In the data rows, 128 means zero.
Here are some points:
tensor([90, 69, 118, 109, 86, 191, 111, 95, 170, 116, 100, 132, 120, 119, 107, 147])
tensor([140, 137, 139, 134, 157, 128, 139, 103, 82, 134, 109, 141, 116, 106, 156, 167])
tensor([38, 142, 134, 122, 118, 112, 122, 91, 127, 81, 111, 179, 142, 124, 165, 97])
tensor([99, 68, 111, 217, 179, 92, 163, 82, 144, 132, 98, 116, 90, 31, 149, 134])
tensor([156, 120, 67, 174, 158, 33, 89, 92, 107, 130, 137, 79, 96, 0, 195, 167])
tensor([128, 121, 132, 74, 155, 157, 138, 93, 161, 151, 115, 130, 83, 189, 125, 140])
tensor([147, 94, 121, 143, 148, 126, 98, 110, 127, 141, 95, 143, 142, 151, 157, 133])
tensor([152, 78, 129, 168, 146, 0, 166, 149, 103, 121, 149, 103, 118, 7, 124, 122])
tensor([168, 227, 123, 102, 109, 238, 164, 255, 255, 89, 203, 142, 119, 102, 164, 159])
tensor([186, 245, 114, 128, 118, 126, 124, 255, 191, 142, 183, 139, 135, 66, 178, 138])
tensor([129, 111, 146, 207, 150, 90, 130, 126, 113, 129, 79, 100, 105, 0, 169, 81])
tensor([104, 95, 122, 146, 141, 173, 128, 77, 94, 100, 106, 56, 89, 206, 47, 131])
tensor([97, 149, 105, 134, 141, 144, 130, 250, 135, 125, 172, 83, 129, 255, 129, 128])
tensor([113, 106, 127, 100, 121, 77, 130, 82, 135, 107, 140, 50, 125, 152, 54, 105])
tensor([174, 134, 158, 121, 69, 0, 150, 140, 123, 111, 151, 169, 158, 0, 137, 126])
tensor([160, 122, 147, 147, 144, 190, 112, 112, 131, 129, 94, 117, 156, 33, 149, 142])
tensor([126, 129, 150, 93, 161, 145, 115, 121, 129, 125, 72, 175, 125, 142, 172, 123])
tensor([81, 112, 163, 75, 192, 140, 129, 126, 140, 170, 183, 135, 161, 99, 48, 195])
tensor([36, 135, 99, 118, 110, 99, 119, 86, 91, 124, 130, 87, 93, 255, 132, 73])
tensor([123, 44, 110, 150, 115, 255, 103, 91, 170, 108, 119, 166, 132, 0, 85, 145])
tensor([202, 130, 89, 119, 142, 22, 146, 81, 99, 57, 121, 20, 119, 255, 154, 204])
tensor([57, 163, 128, 131, 101, 120, 90, 121, 112, 116, 169, 84, 121, 255, 140, 79])
tensor([106, 73, 155, 136, 112, 79, 131, 110, 80, 98, 117, 67, 92, 180, 82, 123])
tensor([144, 75, 101, 196, 156, 196, 138, 125, 116, 105, 60, 138, 148, 0, 188, 74])
tensor([124, 99, 98, 96, 121, 125, 147, 199, 96, 139, 140, 180, 114, 107, 124, 114])
Here are 16 more points, each followed by its number:
tensor([114, 158, 105, 125, 58, 0, 100, 82, 156, 157, 150, 162, 121, 0, 79, 118]) 0
tensor([105, 95, 144, 132, 156, 167, 133, 107, 136, 133, 129, 128, 111, 70, 141, 140]) 1
tensor([116, 70, 143, 122, 133, 218, 121, 123, 102, 121, 108, 88, 170, 88, 147, 120]) 2
tensor([120, 115, 173, 93, 176, 165, 89, 45, 80, 83, 90, 146, 174, 148, 100, 127]) 3
tensor([190, 36, 188, 132, 176, 236, 157, 154, 107, 169, 174, 88, 152, 95, 143, 148]) 4
tensor([156, 205, 141, 120, 82, 22, 131, 194, 206, 164, 151, 148, 138, 14, 92, 144]) 5
tensor([116, 150, 111, 136, 114, 39, 91, 98, 139, 121, 146, 147, 109, 1, 79, 133]) 6
tensor([104, 115, 157, 118, 124, 16, 152, 120, 125, 114, 89, 179, 136, 96, 139, 113]) 7
tensor([193, 76, 127, 151, 99, 208, 169, 61, 209, 79, 159, 149, 107, 3, 101, 116]) 8
tensor([114, 95, 114, 121, 111, 255, 95, 103, 122, 187, 92, 170, 125, 42, 188, 155]) 9
tensor([169, 74, 115, 158, 127, 0, 126, 138, 103, 95, 145, 58, 119, 159, 61, 113]) 10
tensor([101, 146, 180, 0, 215, 94, 165, 146, 84, 27, 130, 60, 64, 216, 22, 116]) 11
tensor([150, 143, 138, 117, 151, 195, 167, 81, 115, 130, 175, 104, 135, 169, 166, 146]) 12
tensor([131, 109, 119, 99, 121, 174, 114, 143, 142, 113, 100, 148, 120, 117, 142, 116]) 13
tensor([130, 130, 110, 144, 132, 222, 109, 135, 135, 178, 115, 179, 130, 94, 152, 100]) 14
tensor([114, 101, 94, 121, 119, 167, 143, 97, 117, 121, 72, 176, 135, 140, 154, 136]) 15
Which of these numbered points is nearest to each point below, ignoring the 3 directions in which the first points spread most? Its number follows each.
tensor([130, 166, 124, 139, 113, 53, 94, 143, 139, 116, 182, 157, 128, 67, 86, 103]) > 6
tensor([202, 22, 207, 114, 130, 92, 255, 255, 100, 255, 124, 185, 116, 255, 157, 167]) > 4
tensor([177, 60, 122, 112, 133, 146, 117, 110, 156, 111, 62, 154, 126, 142, 17, 164]) > 10
tensor([243, 243, 146, 158, 72, 103, 183, 232, 242, 156, 190, 186, 129, 0, 113, 121]) > 5
tensor([126, 85, 101, 187, 154, 114, 64, 86, 74, 113, 158, 101, 156, 28, 140, 102]) > 2
tensor([119, 183, 82, 121, 142, 117, 149, 224, 75, 177, 180, 101, 129, 255, 144, 99]) > 14
tensor([135, 148, 90, 134, 165, 109, 136, 123, 127, 158, 60, 178, 169, 78, 148, 180]) > 15
tensor([126, 93, 124, 76, 195, 66, 144, 103, 85, 104, 127, 111, 184, 67, 166, 143]) > 3
tensor([76, 121, 166, 111, 98, 116, 134, 108, 104, 103, 138, 181, 157, 107, 145, 59]) > 7
tensor([158, 107, 120, 145, 137, 93, 121, 95, 121, 109, 114, 77, 145, 186, 61, 138]) > 10
tensor([112, 132, 120, 155, 112, 74, 132, 90, 136, 100, 157, 150, 117, 0, 85, 123]) > 6
tensor([157, 99, 126, 152, 159, 27, 132, 74, 151, 142, 96, 114, 130, 0, 85, 180]) > 5
tensor([103, 163, 112, 121, 87, 0, 91, 97, 152, 143, 120, 163, 117, 0, 76, 102]) > 0
tensor([189, 91, 140, 102, 122, 137, 163, 129, 146, 130, 52, 95, 82, 93, 135, 69]) > 13
tensor([156, 113, 71, 144, 155, 31, 142, 86, 128, 148, 123, 30, 147, 244, 66, 100]) > 10
tensor([132, 122, 126, 200, 156, 75, 109, 81, 94, 113, 105, 61, 126, 170, 21, 189]) > 10
tensor([255, 222, 135, 128, 134, 171, 126, 178, 244, 179, 130, 162, 99, 0, 69, 54]) > 5
tensor([127, 78, 125, 181, 154, 166, 133, 92, 146, 137, 96, 108, 110, 26, 160, 134]) > 1
tensor([144, 106, 145, 185, 139, 91, 100, 117, 121, 94, 98, 106, 181, 64, 173, 131]) > 2
tensor([143, 167, 125, 158, 126, 40, 120, 123, 113, 123, 142, 184, 109, 2, 117, 145]) > 6
tensor([131, 86, 6, 0, 120, 37, 255, 158, 151, 197, 115, 132, 103, 255, 155, 145]) > 15
tensor([231, 255, 158, 151, 61, 0, 255, 255, 238, 141, 156, 220, 130, 71, 144, 20]) > 7
tensor([121, 148, 119, 92, 157, 153, 111, 221, 162, 151, 189, 146, 133, 115, 180, 160]) > 1
tensor([93, 128, 113, 187, 75, 83, 142, 127, 136, 115, 151, 106, 135, 0, 174, 163]) > 1
tensor([96, 176, 119, 108, 83, 152, 115, 85, 89, 108, 122, 170, 121, 142, 155, 127]) > 15
tensor([255, 112, 207, 255, 155, 0, 224, 57, 102, 255, 123, 118, 251, 44, 121, 207]) > 12
tensor([135, 131, 125, 162, 107, 144, 187, 76, 162, 202, 230, 189, 93, 111, 137, 132]) > 12
tensor([126, 178, 118, 97, 172, 60, 109, 102, 164, 133, 145, 156, 136, 22, 114, 103]) > 6
tensor([122, 121, 108, 105, 130, 143, 115, 154, 124, 108, 121, 170, 112, 154, 145, 124]) > 13
tensor([218, 151, 166, 148, 235, 255, 86, 61, 135, 155, 77, 153, 163, 212, 158, 140]) > 12
tensor([74, 255, 107, 140, 202, 64, 124, 255, 136, 56, 255, 72, 132, 249, 139, 111]) > 1
tensor([126, 108, 128, 102, 130, 255, 116, 66, 98, 154, 66, 147, 107, 0, 165, 156]) > 9
tensor([122, 83, 127, 73, 135, 31, 105, 97, 156, 138, 82, 109, 115, 164, 78, 114]) > 5
tensor([103, 137, 131, 123, 60, 0, 121, 109, 149, 162, 143, 149, 89, 0, 79, 126]) > 0
tensor([194, 115, 174, 123, 175, 166, 151, 47, 18, 144, 71, 118, 152, 255, 82, 129]) > 3
tensor([95, 181, 137, 119, 114, 59, 151, 93, 144, 94, 155, 174, 102, 0, 105, 132]) > 6
tensor([247, 187, 255, 62, 84, 14, 255, 154, 255, 230, 32, 121, 178, 255, 146, 0]) > 7
tensor([101, 89, 133, 76, 117, 253, 121, 89, 156, 118, 148, 119, 101, 179, 112, 154]) > 1
tensor([179, 152, 123, 136, 102, 103, 130, 124, 205, 146, 170, 153, 137, 21, 98, 88]) > 5
tensor([134, 87, 152, 75, 89, 199, 121, 149, 154, 123, 125, 137, 131, 149, 101, 138]) > 13
tensor([189, 153, 167, 176, 89, 210, 68, 136, 83, 122, 52, 81, 110, 144, 117, 166]) > 2
tensor([34, 134, 95, 116, 78, 89, 128, 122, 118, 85, 143, 181, 126, 71, 170, 83]) > 7
